128 stands for zero in the data rows.
Here are some points, each followed by its number:
[ 94 126  91 113  73 115 166 118 139 125  50 117 104  89 117 125  52 126  54  96 148 158  78  94] 0
[ 90 133  98 160 117 160 152 187  83 137 170  95 116 118 150  81 108 218 173 145 113  90  63 194] 1
[145  97 136 130 123 135 120 164 118 132 144 133 132 120 142 133 138 102 120 138 104 147 140 129] 2
[164 112 152 136 142 142 140 161 121 108 125 136 127 151 104 114 168 148 171 139 119 150 110 131] 3
[137 133  94 104 151 124 167 165 128 101 117 147 124 147 109  99 154 135 145 138 110 150  99 139] 4
[109 133  81  66  99 102 138 117 166 124 142 115 146 131 145 144 104  99 119 142  82 125 105 138] 5
[106  77 128 125 104 131 133 121 159 164 118 132  67  59 147 180  80  86  78 101 208 136 173  89] 6
[105 107  91 128 146  84 149 127  90 180 128 105 136 112 166 110  20 104 151 130 135  68 158 154] 7
[166 111 143 149 130 141 134 149 101 172 154  99  97 115 166 128 160 110 139 132 132 103 185  95] 8
[138  95 127 149 119 136  80 177 104 133 203 139 135 112 153 118 155 123 120 142 105 143 137 148] 9
[138 124 107 128  97 149 122 134 168 129 146 128 140 133 115 103 155 158  91 128 119 156 111  97] 10
[126 104 121 145 140 142 117  93 152 117 138 126 126 107 135 139 159 108  85 125 150 171 173 112] 11
[ 77 103 101 131 114 133 116 170 121 155 131 102 130 114 128 121  81 145 123 132 166 140 160 157] 12
[124 125 109 114 121 131 146 149 124 157  98 105 151 130 135 115 103 129 118 132 124 139 139 136] 13
[107 122 176 139 102 127 128 127 137 123 165 120 113 139 130 155 117 140 174 127 138  99 129 142] 14
[172 160 151  95 118 130 136 226 128  97 202 123 127 205 104  90 208 131 255 152  49  97  76 220] 15
[ 55 154  34 116 112 142  49 158 140 193 137  94 179  95 130 138  92 141  81 137 145 169 167 184] 16
[136 136 135 133 102 130 105 123 116 132 101 132 132  92 120 141  67  99 106 112 150 129 121  93] 17
[ 99 136 104 105  95 122 115  97 172 146 134 109 104 107 145 166 106 111  98 109 141 132 126 131] 18
[229  84 114 132  98 157 104 196  99 131  18 112 150  82  94 133 174  24  54 111  62 255 169  65] 19
[163 129 170 178 118 173 112 140  71  63 135 121 120 105 100 120 139 152 171 126 169 136  72 132] 20
[130 117 141 142 145 103 136 108 127 162 119 130 156 150 150 115  95 113 111 125 113 115 156 114] 21
[124 145 160 158 111 162  20 144 129  87 181 108 185 136  89 151 180 154 179 153  66 169 134 192] 22
[121 130 139 133  93 134 139 102 148 125 119 128 104 104 130 155 127 122  99 108 142 131 121 100] 23
[ 22 126  87 142 117  98 153  73 180 159 158 118  76 134 168 176  97 188 109 106 134  93  99 195] 24
[ 96  89 131 127  98 133 126 121 153 157 123 138  62  52 145 174  62  86  79  98 226 121 175  75] 25
[140 114 139 144 122 139 105 158 108 136 163 131 137 117 139 124 136 122 127 138 114 139 134 133] 26
[140 111 187 145 148 171  58 136 131 130  79 131 148 107  98 190 126 107 127 127 169 180 183 136] 27
[126 137  65  88 149  86 141 142 144 122 155 129 128 167 114  76 108 144 159 128 118  92 147 132] 28
[105 129 194 186  67 174  33 105 120  92 129 131 156  85 118 211 125  87 111 110  95 181  91 154] 29
[153 120 176 171 134 172 132 131  65  51 122 127 104 103  97 124 137 161 163 125 185 136  80 134] 30
[107 164 136  88 166  98 204 183  72 189 160 143 146 179 199  95  92 136 169 173 100  51 114 151] 31
[139 110 135 131 131 127 100 121 152 139 142 127 138 122 126 141 126 105 112 127 138 151 169 104] 32
[100 101 119 128 128 119 112 179  95 147 151  90 125 123 146 156 101 108 181 158 106 103 160 186] 33
[132 109 173 126  98 163 112 120 164 108 136 123 125 124 131 181 163 115 119 125 107 162 133 130] 34
[126 137  98  87 112 107 136 126 149 125 122 120 150 141 133 132 118 106 127 141  87 135 110 141] 35
[105 147  98 144 116 108 123 122 100 144 168 134 106  98 153 128  91 124 131 117 137  79 103 126] 36
[206 166 102  86 150  94 125 128  72  73  42 150 169 146 101  83 178  56 103 155   6 149  89 101] 37
[109  83 121 123  85 164 100 202  99 171  79  91 139  80 123 166  47  94 139 127 165 144 175 146] 38
[ 43 143  77 175  83 152 114  71 168 127 197  98  99 106 146 123 146 224  49 104 188 119 108 147] 39
[148 120 131 131 131 132 131 140 121 144 135 118 120 127 138 126 148 121 135 130 123 125 148 119] 40
[139 117 179 152 122 144 108 143 120 123 142 135 134 137 113 146 138 126 168 130 139 134 134 137] 41
[157 107 122  99 130 110 152 127 142 128  88 128 122 125 126 124 125  76 112 119 109 161 147  98] 42
[119 102 137 122 122 127 143 113 148 133 101 144  73  88 131 160 107 100  88 101 196 136 145  87] 43
[130 135 119 132 194 113 129 125  95 140 121 165 125 129 140 113 159 134 122 143 136 110 134 137] 44
[ 99 146  93 150 121 153 158 187  84 139 161 100 113 125 144  77 114 209 174 138 114  84  60 185] 45
[141 136 141 108  77 137 134 147 146 128 134 112 137 140 126 134 125 123 139 125 106 137 103 124] 46
[127 208 237 174  65 153 105 153  71 120 157 109 171 166 122 163 108 153 219 139  90 116  19 167] 47
[ 87  82 163 165 126 148  89 128 137 146 154 133 108 106 139 173 114 133 131 127 182 109 174 162] 48
[ 80 131  96  47 145  93 244 138 161 139  62 127 135 179 155  91  83 133  80 136 127 121 134 131] 49
New points follow, each followed by the number of its nearest point above by angle.
[ 71 152  59 137 103 138  89 240 122 255  99   0 255 146 203  80   0  94 104 158  35 137 203 202] 13
[134 108 215 191 110 156  77 149 115 129 164 136 139 140 108 154 144 137 187 127 151 131 138 146] 41
[121 181 152 122 119 192  98 108 129 100  39 148 174 125  82 134 166 187  36 134 140 188  87  85] 10
[136 112 205 184 113 151  78 146 114 132 157 130 141 135 109 156 134 125 182 125 138 135 138 147] 41
[109  56 115 167 181 165 133 108 118 103 202 134  50  85 143 135 165 211 160 138 212  60 144 164] 48
[109 134  72  96 138  95 143 139 144 125 135 124 124 154 112  97 102 145 141 128 132 109 135 136] 28
[123 149 134 124 127 151 111 122 127 120  94 137 149 127 108 130 142 151  92 132 130 157 114 114] 10
[137 130 127 110 106 118 119 157 117 144 139 121 130 124 123 110  80 111 167 119 124 104 145 112] 7
[136  99 132 148 123 112 132 172 102 160 128 113 103 120 134 137 105  93 179 119 118 125 142 145] 33
[138 120 151 147 143 113 134 108 125 155 125 132 157 153 146 112 106 126 113 131 121 115 150 110] 21
[174 143  97  95 131  98 124 125 111  91  93 142 146 134 110 106 172  83 119 145  47 142  96 112] 37
[101 151 175 152 109 124 134 114 127 125 136 104 125 170 145 157 156 144 155 131  69 134  84 179] 47
[126 113 148 146 137 105 135 111 119 172 110 132 185 147 157 112  71 116  86 137 113 128 158  98] 21
[144 151 128 163 153  99 107 117 116  87 212 135 112 152 111 113 150 124 214 123 111  97 113 148] 15
[117  96 128 139 128 144 100 148 130 122 150 136 106  98 116 130 129 140 122 127 168 135 144 123] 48
[130 137 108 120 138 121 142 149 124 112 125 142 128 138 112 109 139 138 131 132 122 139 106 129] 4
[116 122 106 112 116 138 159 171 114 182  70  90 161 130 139 108  92 141 113 138 125 149 142 149] 13
[ 97 146 101 103  47 147 147 143 161 128  90 103 104 113 101 125  73 158 112  92 157 123  87 117] 0
[155 125 169 140 130 147 123 122 122 104 145 130 142 127 129 137 154 115 147 143 118 134 128 117] 41
[133 123 174 102  44 182 146 156 157 119 160  91 158 123 157 132 127 150 129 146  74 147  63 125] 46
[ 94 113  81 150 130 121 122  41 189 126 169 127 113  98 142 130 134 136  23 107 164 162 172  79] 11
[165 145 123 107 137 108 128 127  97  83  98 147 134 127 116 111 169  94 132 145  66 132  89 121] 37
[ 99 144 119 150 175 122  99  90 113 132 139 158 147 144 113 126 132 170 125 132 179  93 163 148] 44
[100 113  58  78 101 152 203 207 123 229  17  40 209 133 152  92  44 141  79 140 121 174 164 168] 13
[127 118 136 138 145 100 140 111 125 167 111 127 167 150 152 111  84 112 106 128 105 120 155 113] 21
[ 97 104 144 139 106 157  90 129 137 135 149 137 150 109 134 156  89 137 109 137 144 118 145 131] 48
[109 120 153 127 111 115 133 130 133 120 158 121 109 131 131 148 102 132 175 127 135  95 130 147] 14
[ 52 143  90 195  87 157 111  72 154 120 203 109  91 109 134 120 157 246  69 106 193 109  87 155] 39
[190 104 118 131 117 152  98 167 119 112  87 123 142 106  93 126 197  95  97 128  85 230 134 103] 19
[125 143  89 114  90 133 142 114 142 110 128 112 134 105 122 119  96 132 114 117 128 128  90 111] 0
[ 95 172 145 123  99 133 111 146  94 130 137 122 169 145 129 120  77 156 142 140 120 103  86 151] 47
[166 118 139 131 113 146 117 151 119 119 102 129 130 116 113 131 158 100 113 125 112 179 129 105] 19
[112 120 155 133 119 117 127 125 130 124 157 127 114 132 132 147 108 127 168 128 139 100 137 143] 14
[118 120 112 104 109 125 133 148 149 158 141 104 122 133 142 149 117 107 162 131 120 118 148 154] 33
[125  52 145 128 160 157 225  92 171 113  49 163  53 111 131 159 166 172  79 104 191 151 111 106] 43
[171 153 116 109 128 109 127 124 104  93  92 142 152 136 113 103 157  97 117 140  58 138  88 108] 37
[ 99 118 144 147 115 131  97 113 152 164 166 110 135 121 152 168 115 125 133 128 130 131 152 146] 48
[ 52 137  85 185  99 151 107  83 152 127 199  96  94 107 140 122 147 225  79 114 183 110 112 163] 39
[139 107 211 192 111 165  75 147 121 124 165 137 139 133 103 153 158 139 175 125 150 143 139 139] 41
[222 105 152 140 142 153 133 173 109 178 169  85 101 134 165 126 228  82 163 141 100 130 211  91] 40
[139 112 111 105 108 101 142 165 157 123 155 102 107 143 119 138 129  91 185 120  93 148 124 153] 15
[127 158  96 121 237  58 174  91  66  81 101 169  94 159 108 100 157 167 205 149 128  63  98 173] 44
[162 173 151 135 127 114 109 161 100 148  72 107 127 152  97 117  95 112 185 103 126 113 119 137] 47
[169 143 125 132  99 130 127 154 115 175  93 125 144 111 139 109 117  97  70 110 116 161 117  67] 19
[142 147 127 121 175 124 110  94 137 101 146 151 124 142 116 132 174 140 141 136 152 112 143 127] 44
[138 144 115 112 119 125 137 119 132 126 135 133 101 120 127 121 128 131 139 118 146 100 117 111] 36
[157 140 183 143 125 127 137 133 103 121 130 123 151 153 136 120 135 116 160 136  94 120 105 130] 47
[151 156 101  81 152 107 191 109 161 134  68 190  98 138 123  92 150 124  75 101 159 113  97  77] 49
[128  84 110 192 189 150  53  78 136 121 189 172 142  93 113 133 187 166  64 137 221 160 187 113] 11
[110 113  52  77 126 126 161 173 121 200  47  67 204 128 142  89  73 121  75 149 115 164 194 152] 13
[123 107 145 145 117 121  84 112 141 100 136 118 141 123 113 157 120  88 131 124 112 163 144 148] 29
[111 147 145 142 122 120 128 117 124 129 137 118 130 152 137 142 138 143 146 130  99 120 107 159] 47
[116 106  88 104 135  82 180 137 123 152  92 133 101 126 145 107 101 114  95 124 128 115 133 117] 49
[181 170 112 101 111  93 144 112 137 131  75 133 133 153 128 111 156  62 130  96  23 144  92 114] 37
[ 98 124  96 119 160 117 114 139 131 107 158 140  91 126 110 114 128 162 155 127 187  96 138 159] 28
[126 133 137 132 100 138 115 131 118 127 109 130 120  91 121 142  80 110 115 112 164 120 122 100] 17
[124 166 143 154 165 125 120  91 103 128 128 150 141 159 120 109 157 182 117 132 159  96 127 128] 44
[169 158 129 105 132  90 159 128 118 137  88 139 125 156 138 116 152  71 146 113  50 124 113 125] 37
[168 162 122 110 125 115 122 106 103  84  84 151 144 131 104 101 164 103  99 136  76 134  81  95] 37
[118 104 149 139 141 136 145 113 126 125 101 136 102 109 135 133 119 138 118 123 145 118 124 132] 43
[131 146  94 100 142  99 134 134 138 123 149 129 147 169 116  83 106 135 156 129 111  99 139 131] 28
[137 138 111 121 127 116 139 114 133 108 140 128 132 130 124 106 125 131 131 130 116 119 108 118] 28
[128 131 146 134  89 134 101 131 102 147  92 131 122  64 120 153  22  88 103 100 187 112 126  77] 17
[113 127 159 184 125 132 106 188  66 176 115 154 197 130 152  89 103 141  53 153  92 187 117 105] 26
[203  71 174  86 117  79 180 119 146 109  57 115  62 110 139 198 140   0 169  98  59 165 169 104] 42
[139 102   5  70 156 108 194 230  79 178   0  83 197 171 136   0  78 154  64 154  29 175  98 148] 13
[ 82 118  82 107 128  95 191 151 118 143 120 147  90 117 147  87  89 160 106 129 162  92  96 130] 49
[ 65 152  56 122 142 127  40 142 145 194 169  97 180 110 140 141 109 123 103 146 140 146 194 187] 16
[114 120  99 141 150 119 119 116 142 134 165 150 127 140 120 111 140 168 117 129 163 118 150 123] 39
[133 130 105 108 120 134 155 159 117 155  76 100 161 132 128 106 103 130 116 136 119 147 139 136] 13
[171 119 141 136 136 142 131 154 116 161 132 110 125 127 145 124 166 111 136 135 113 130 166 114] 40
[ 62 143  73 192 136  79  65   0 179 133 188 168  73 114  94 102  91 223  40  59 255  43 178  76] 39
[123 150 142 126 122 157 114 116 130 119  91 140 149 124 111 132 141 155  83 131 140 157 108 107] 10
[124 135 103 130 139 129 148  85 159 134 122 120 115 135 133 124 142 156  95 112 148 123 133 117] 39
[102 125  84 119 115 114 120 171 103 135 126 109 121 106 119 106  80 123 133 131 139 129 129 141] 12
[146 101 115 109 138 107 178 115 143 132 120 140  80 123 137 126 135 114 115 114 153 117 141  88] 43
[122 160 101 113 114 131 132 107 154 107 125 140 132 147 103  96 145 172  95 115 124 129 104 105] 10
[104 116 159 133 113 122 123 129 136 127 154 118 118 136 134 157 107 131 173 128 133 103 139 159] 14
[156 159 160  90 115 114 114 225 128 106 208 113 139 204  99 103 170 105 255 146  59  92 117 212] 15
[111 123  76  92 133 123 162 162 120 180  68  90 175 129 143  98  78 129 102 142 119 142 159 153] 13
[134 119 185 171 121 147 100 135 121 127 151 134 137 137 116 147 145 140 164 130 141 129 130 143] 41
[167 166 121 125 142 115 149  81 130 123 105 136 141 136 130  97 128 138  94 112 115 113  91  88] 37
[ 80 130 122 147  93 168  70 143 144 155 104 109 153  92 122 162  97 153  63 126 136 180 110 151] 16
[102 158 172 155 107 113 138 114 113 129 148 103 120 177 146 160 150 156 180 129  54 116  70 192] 47
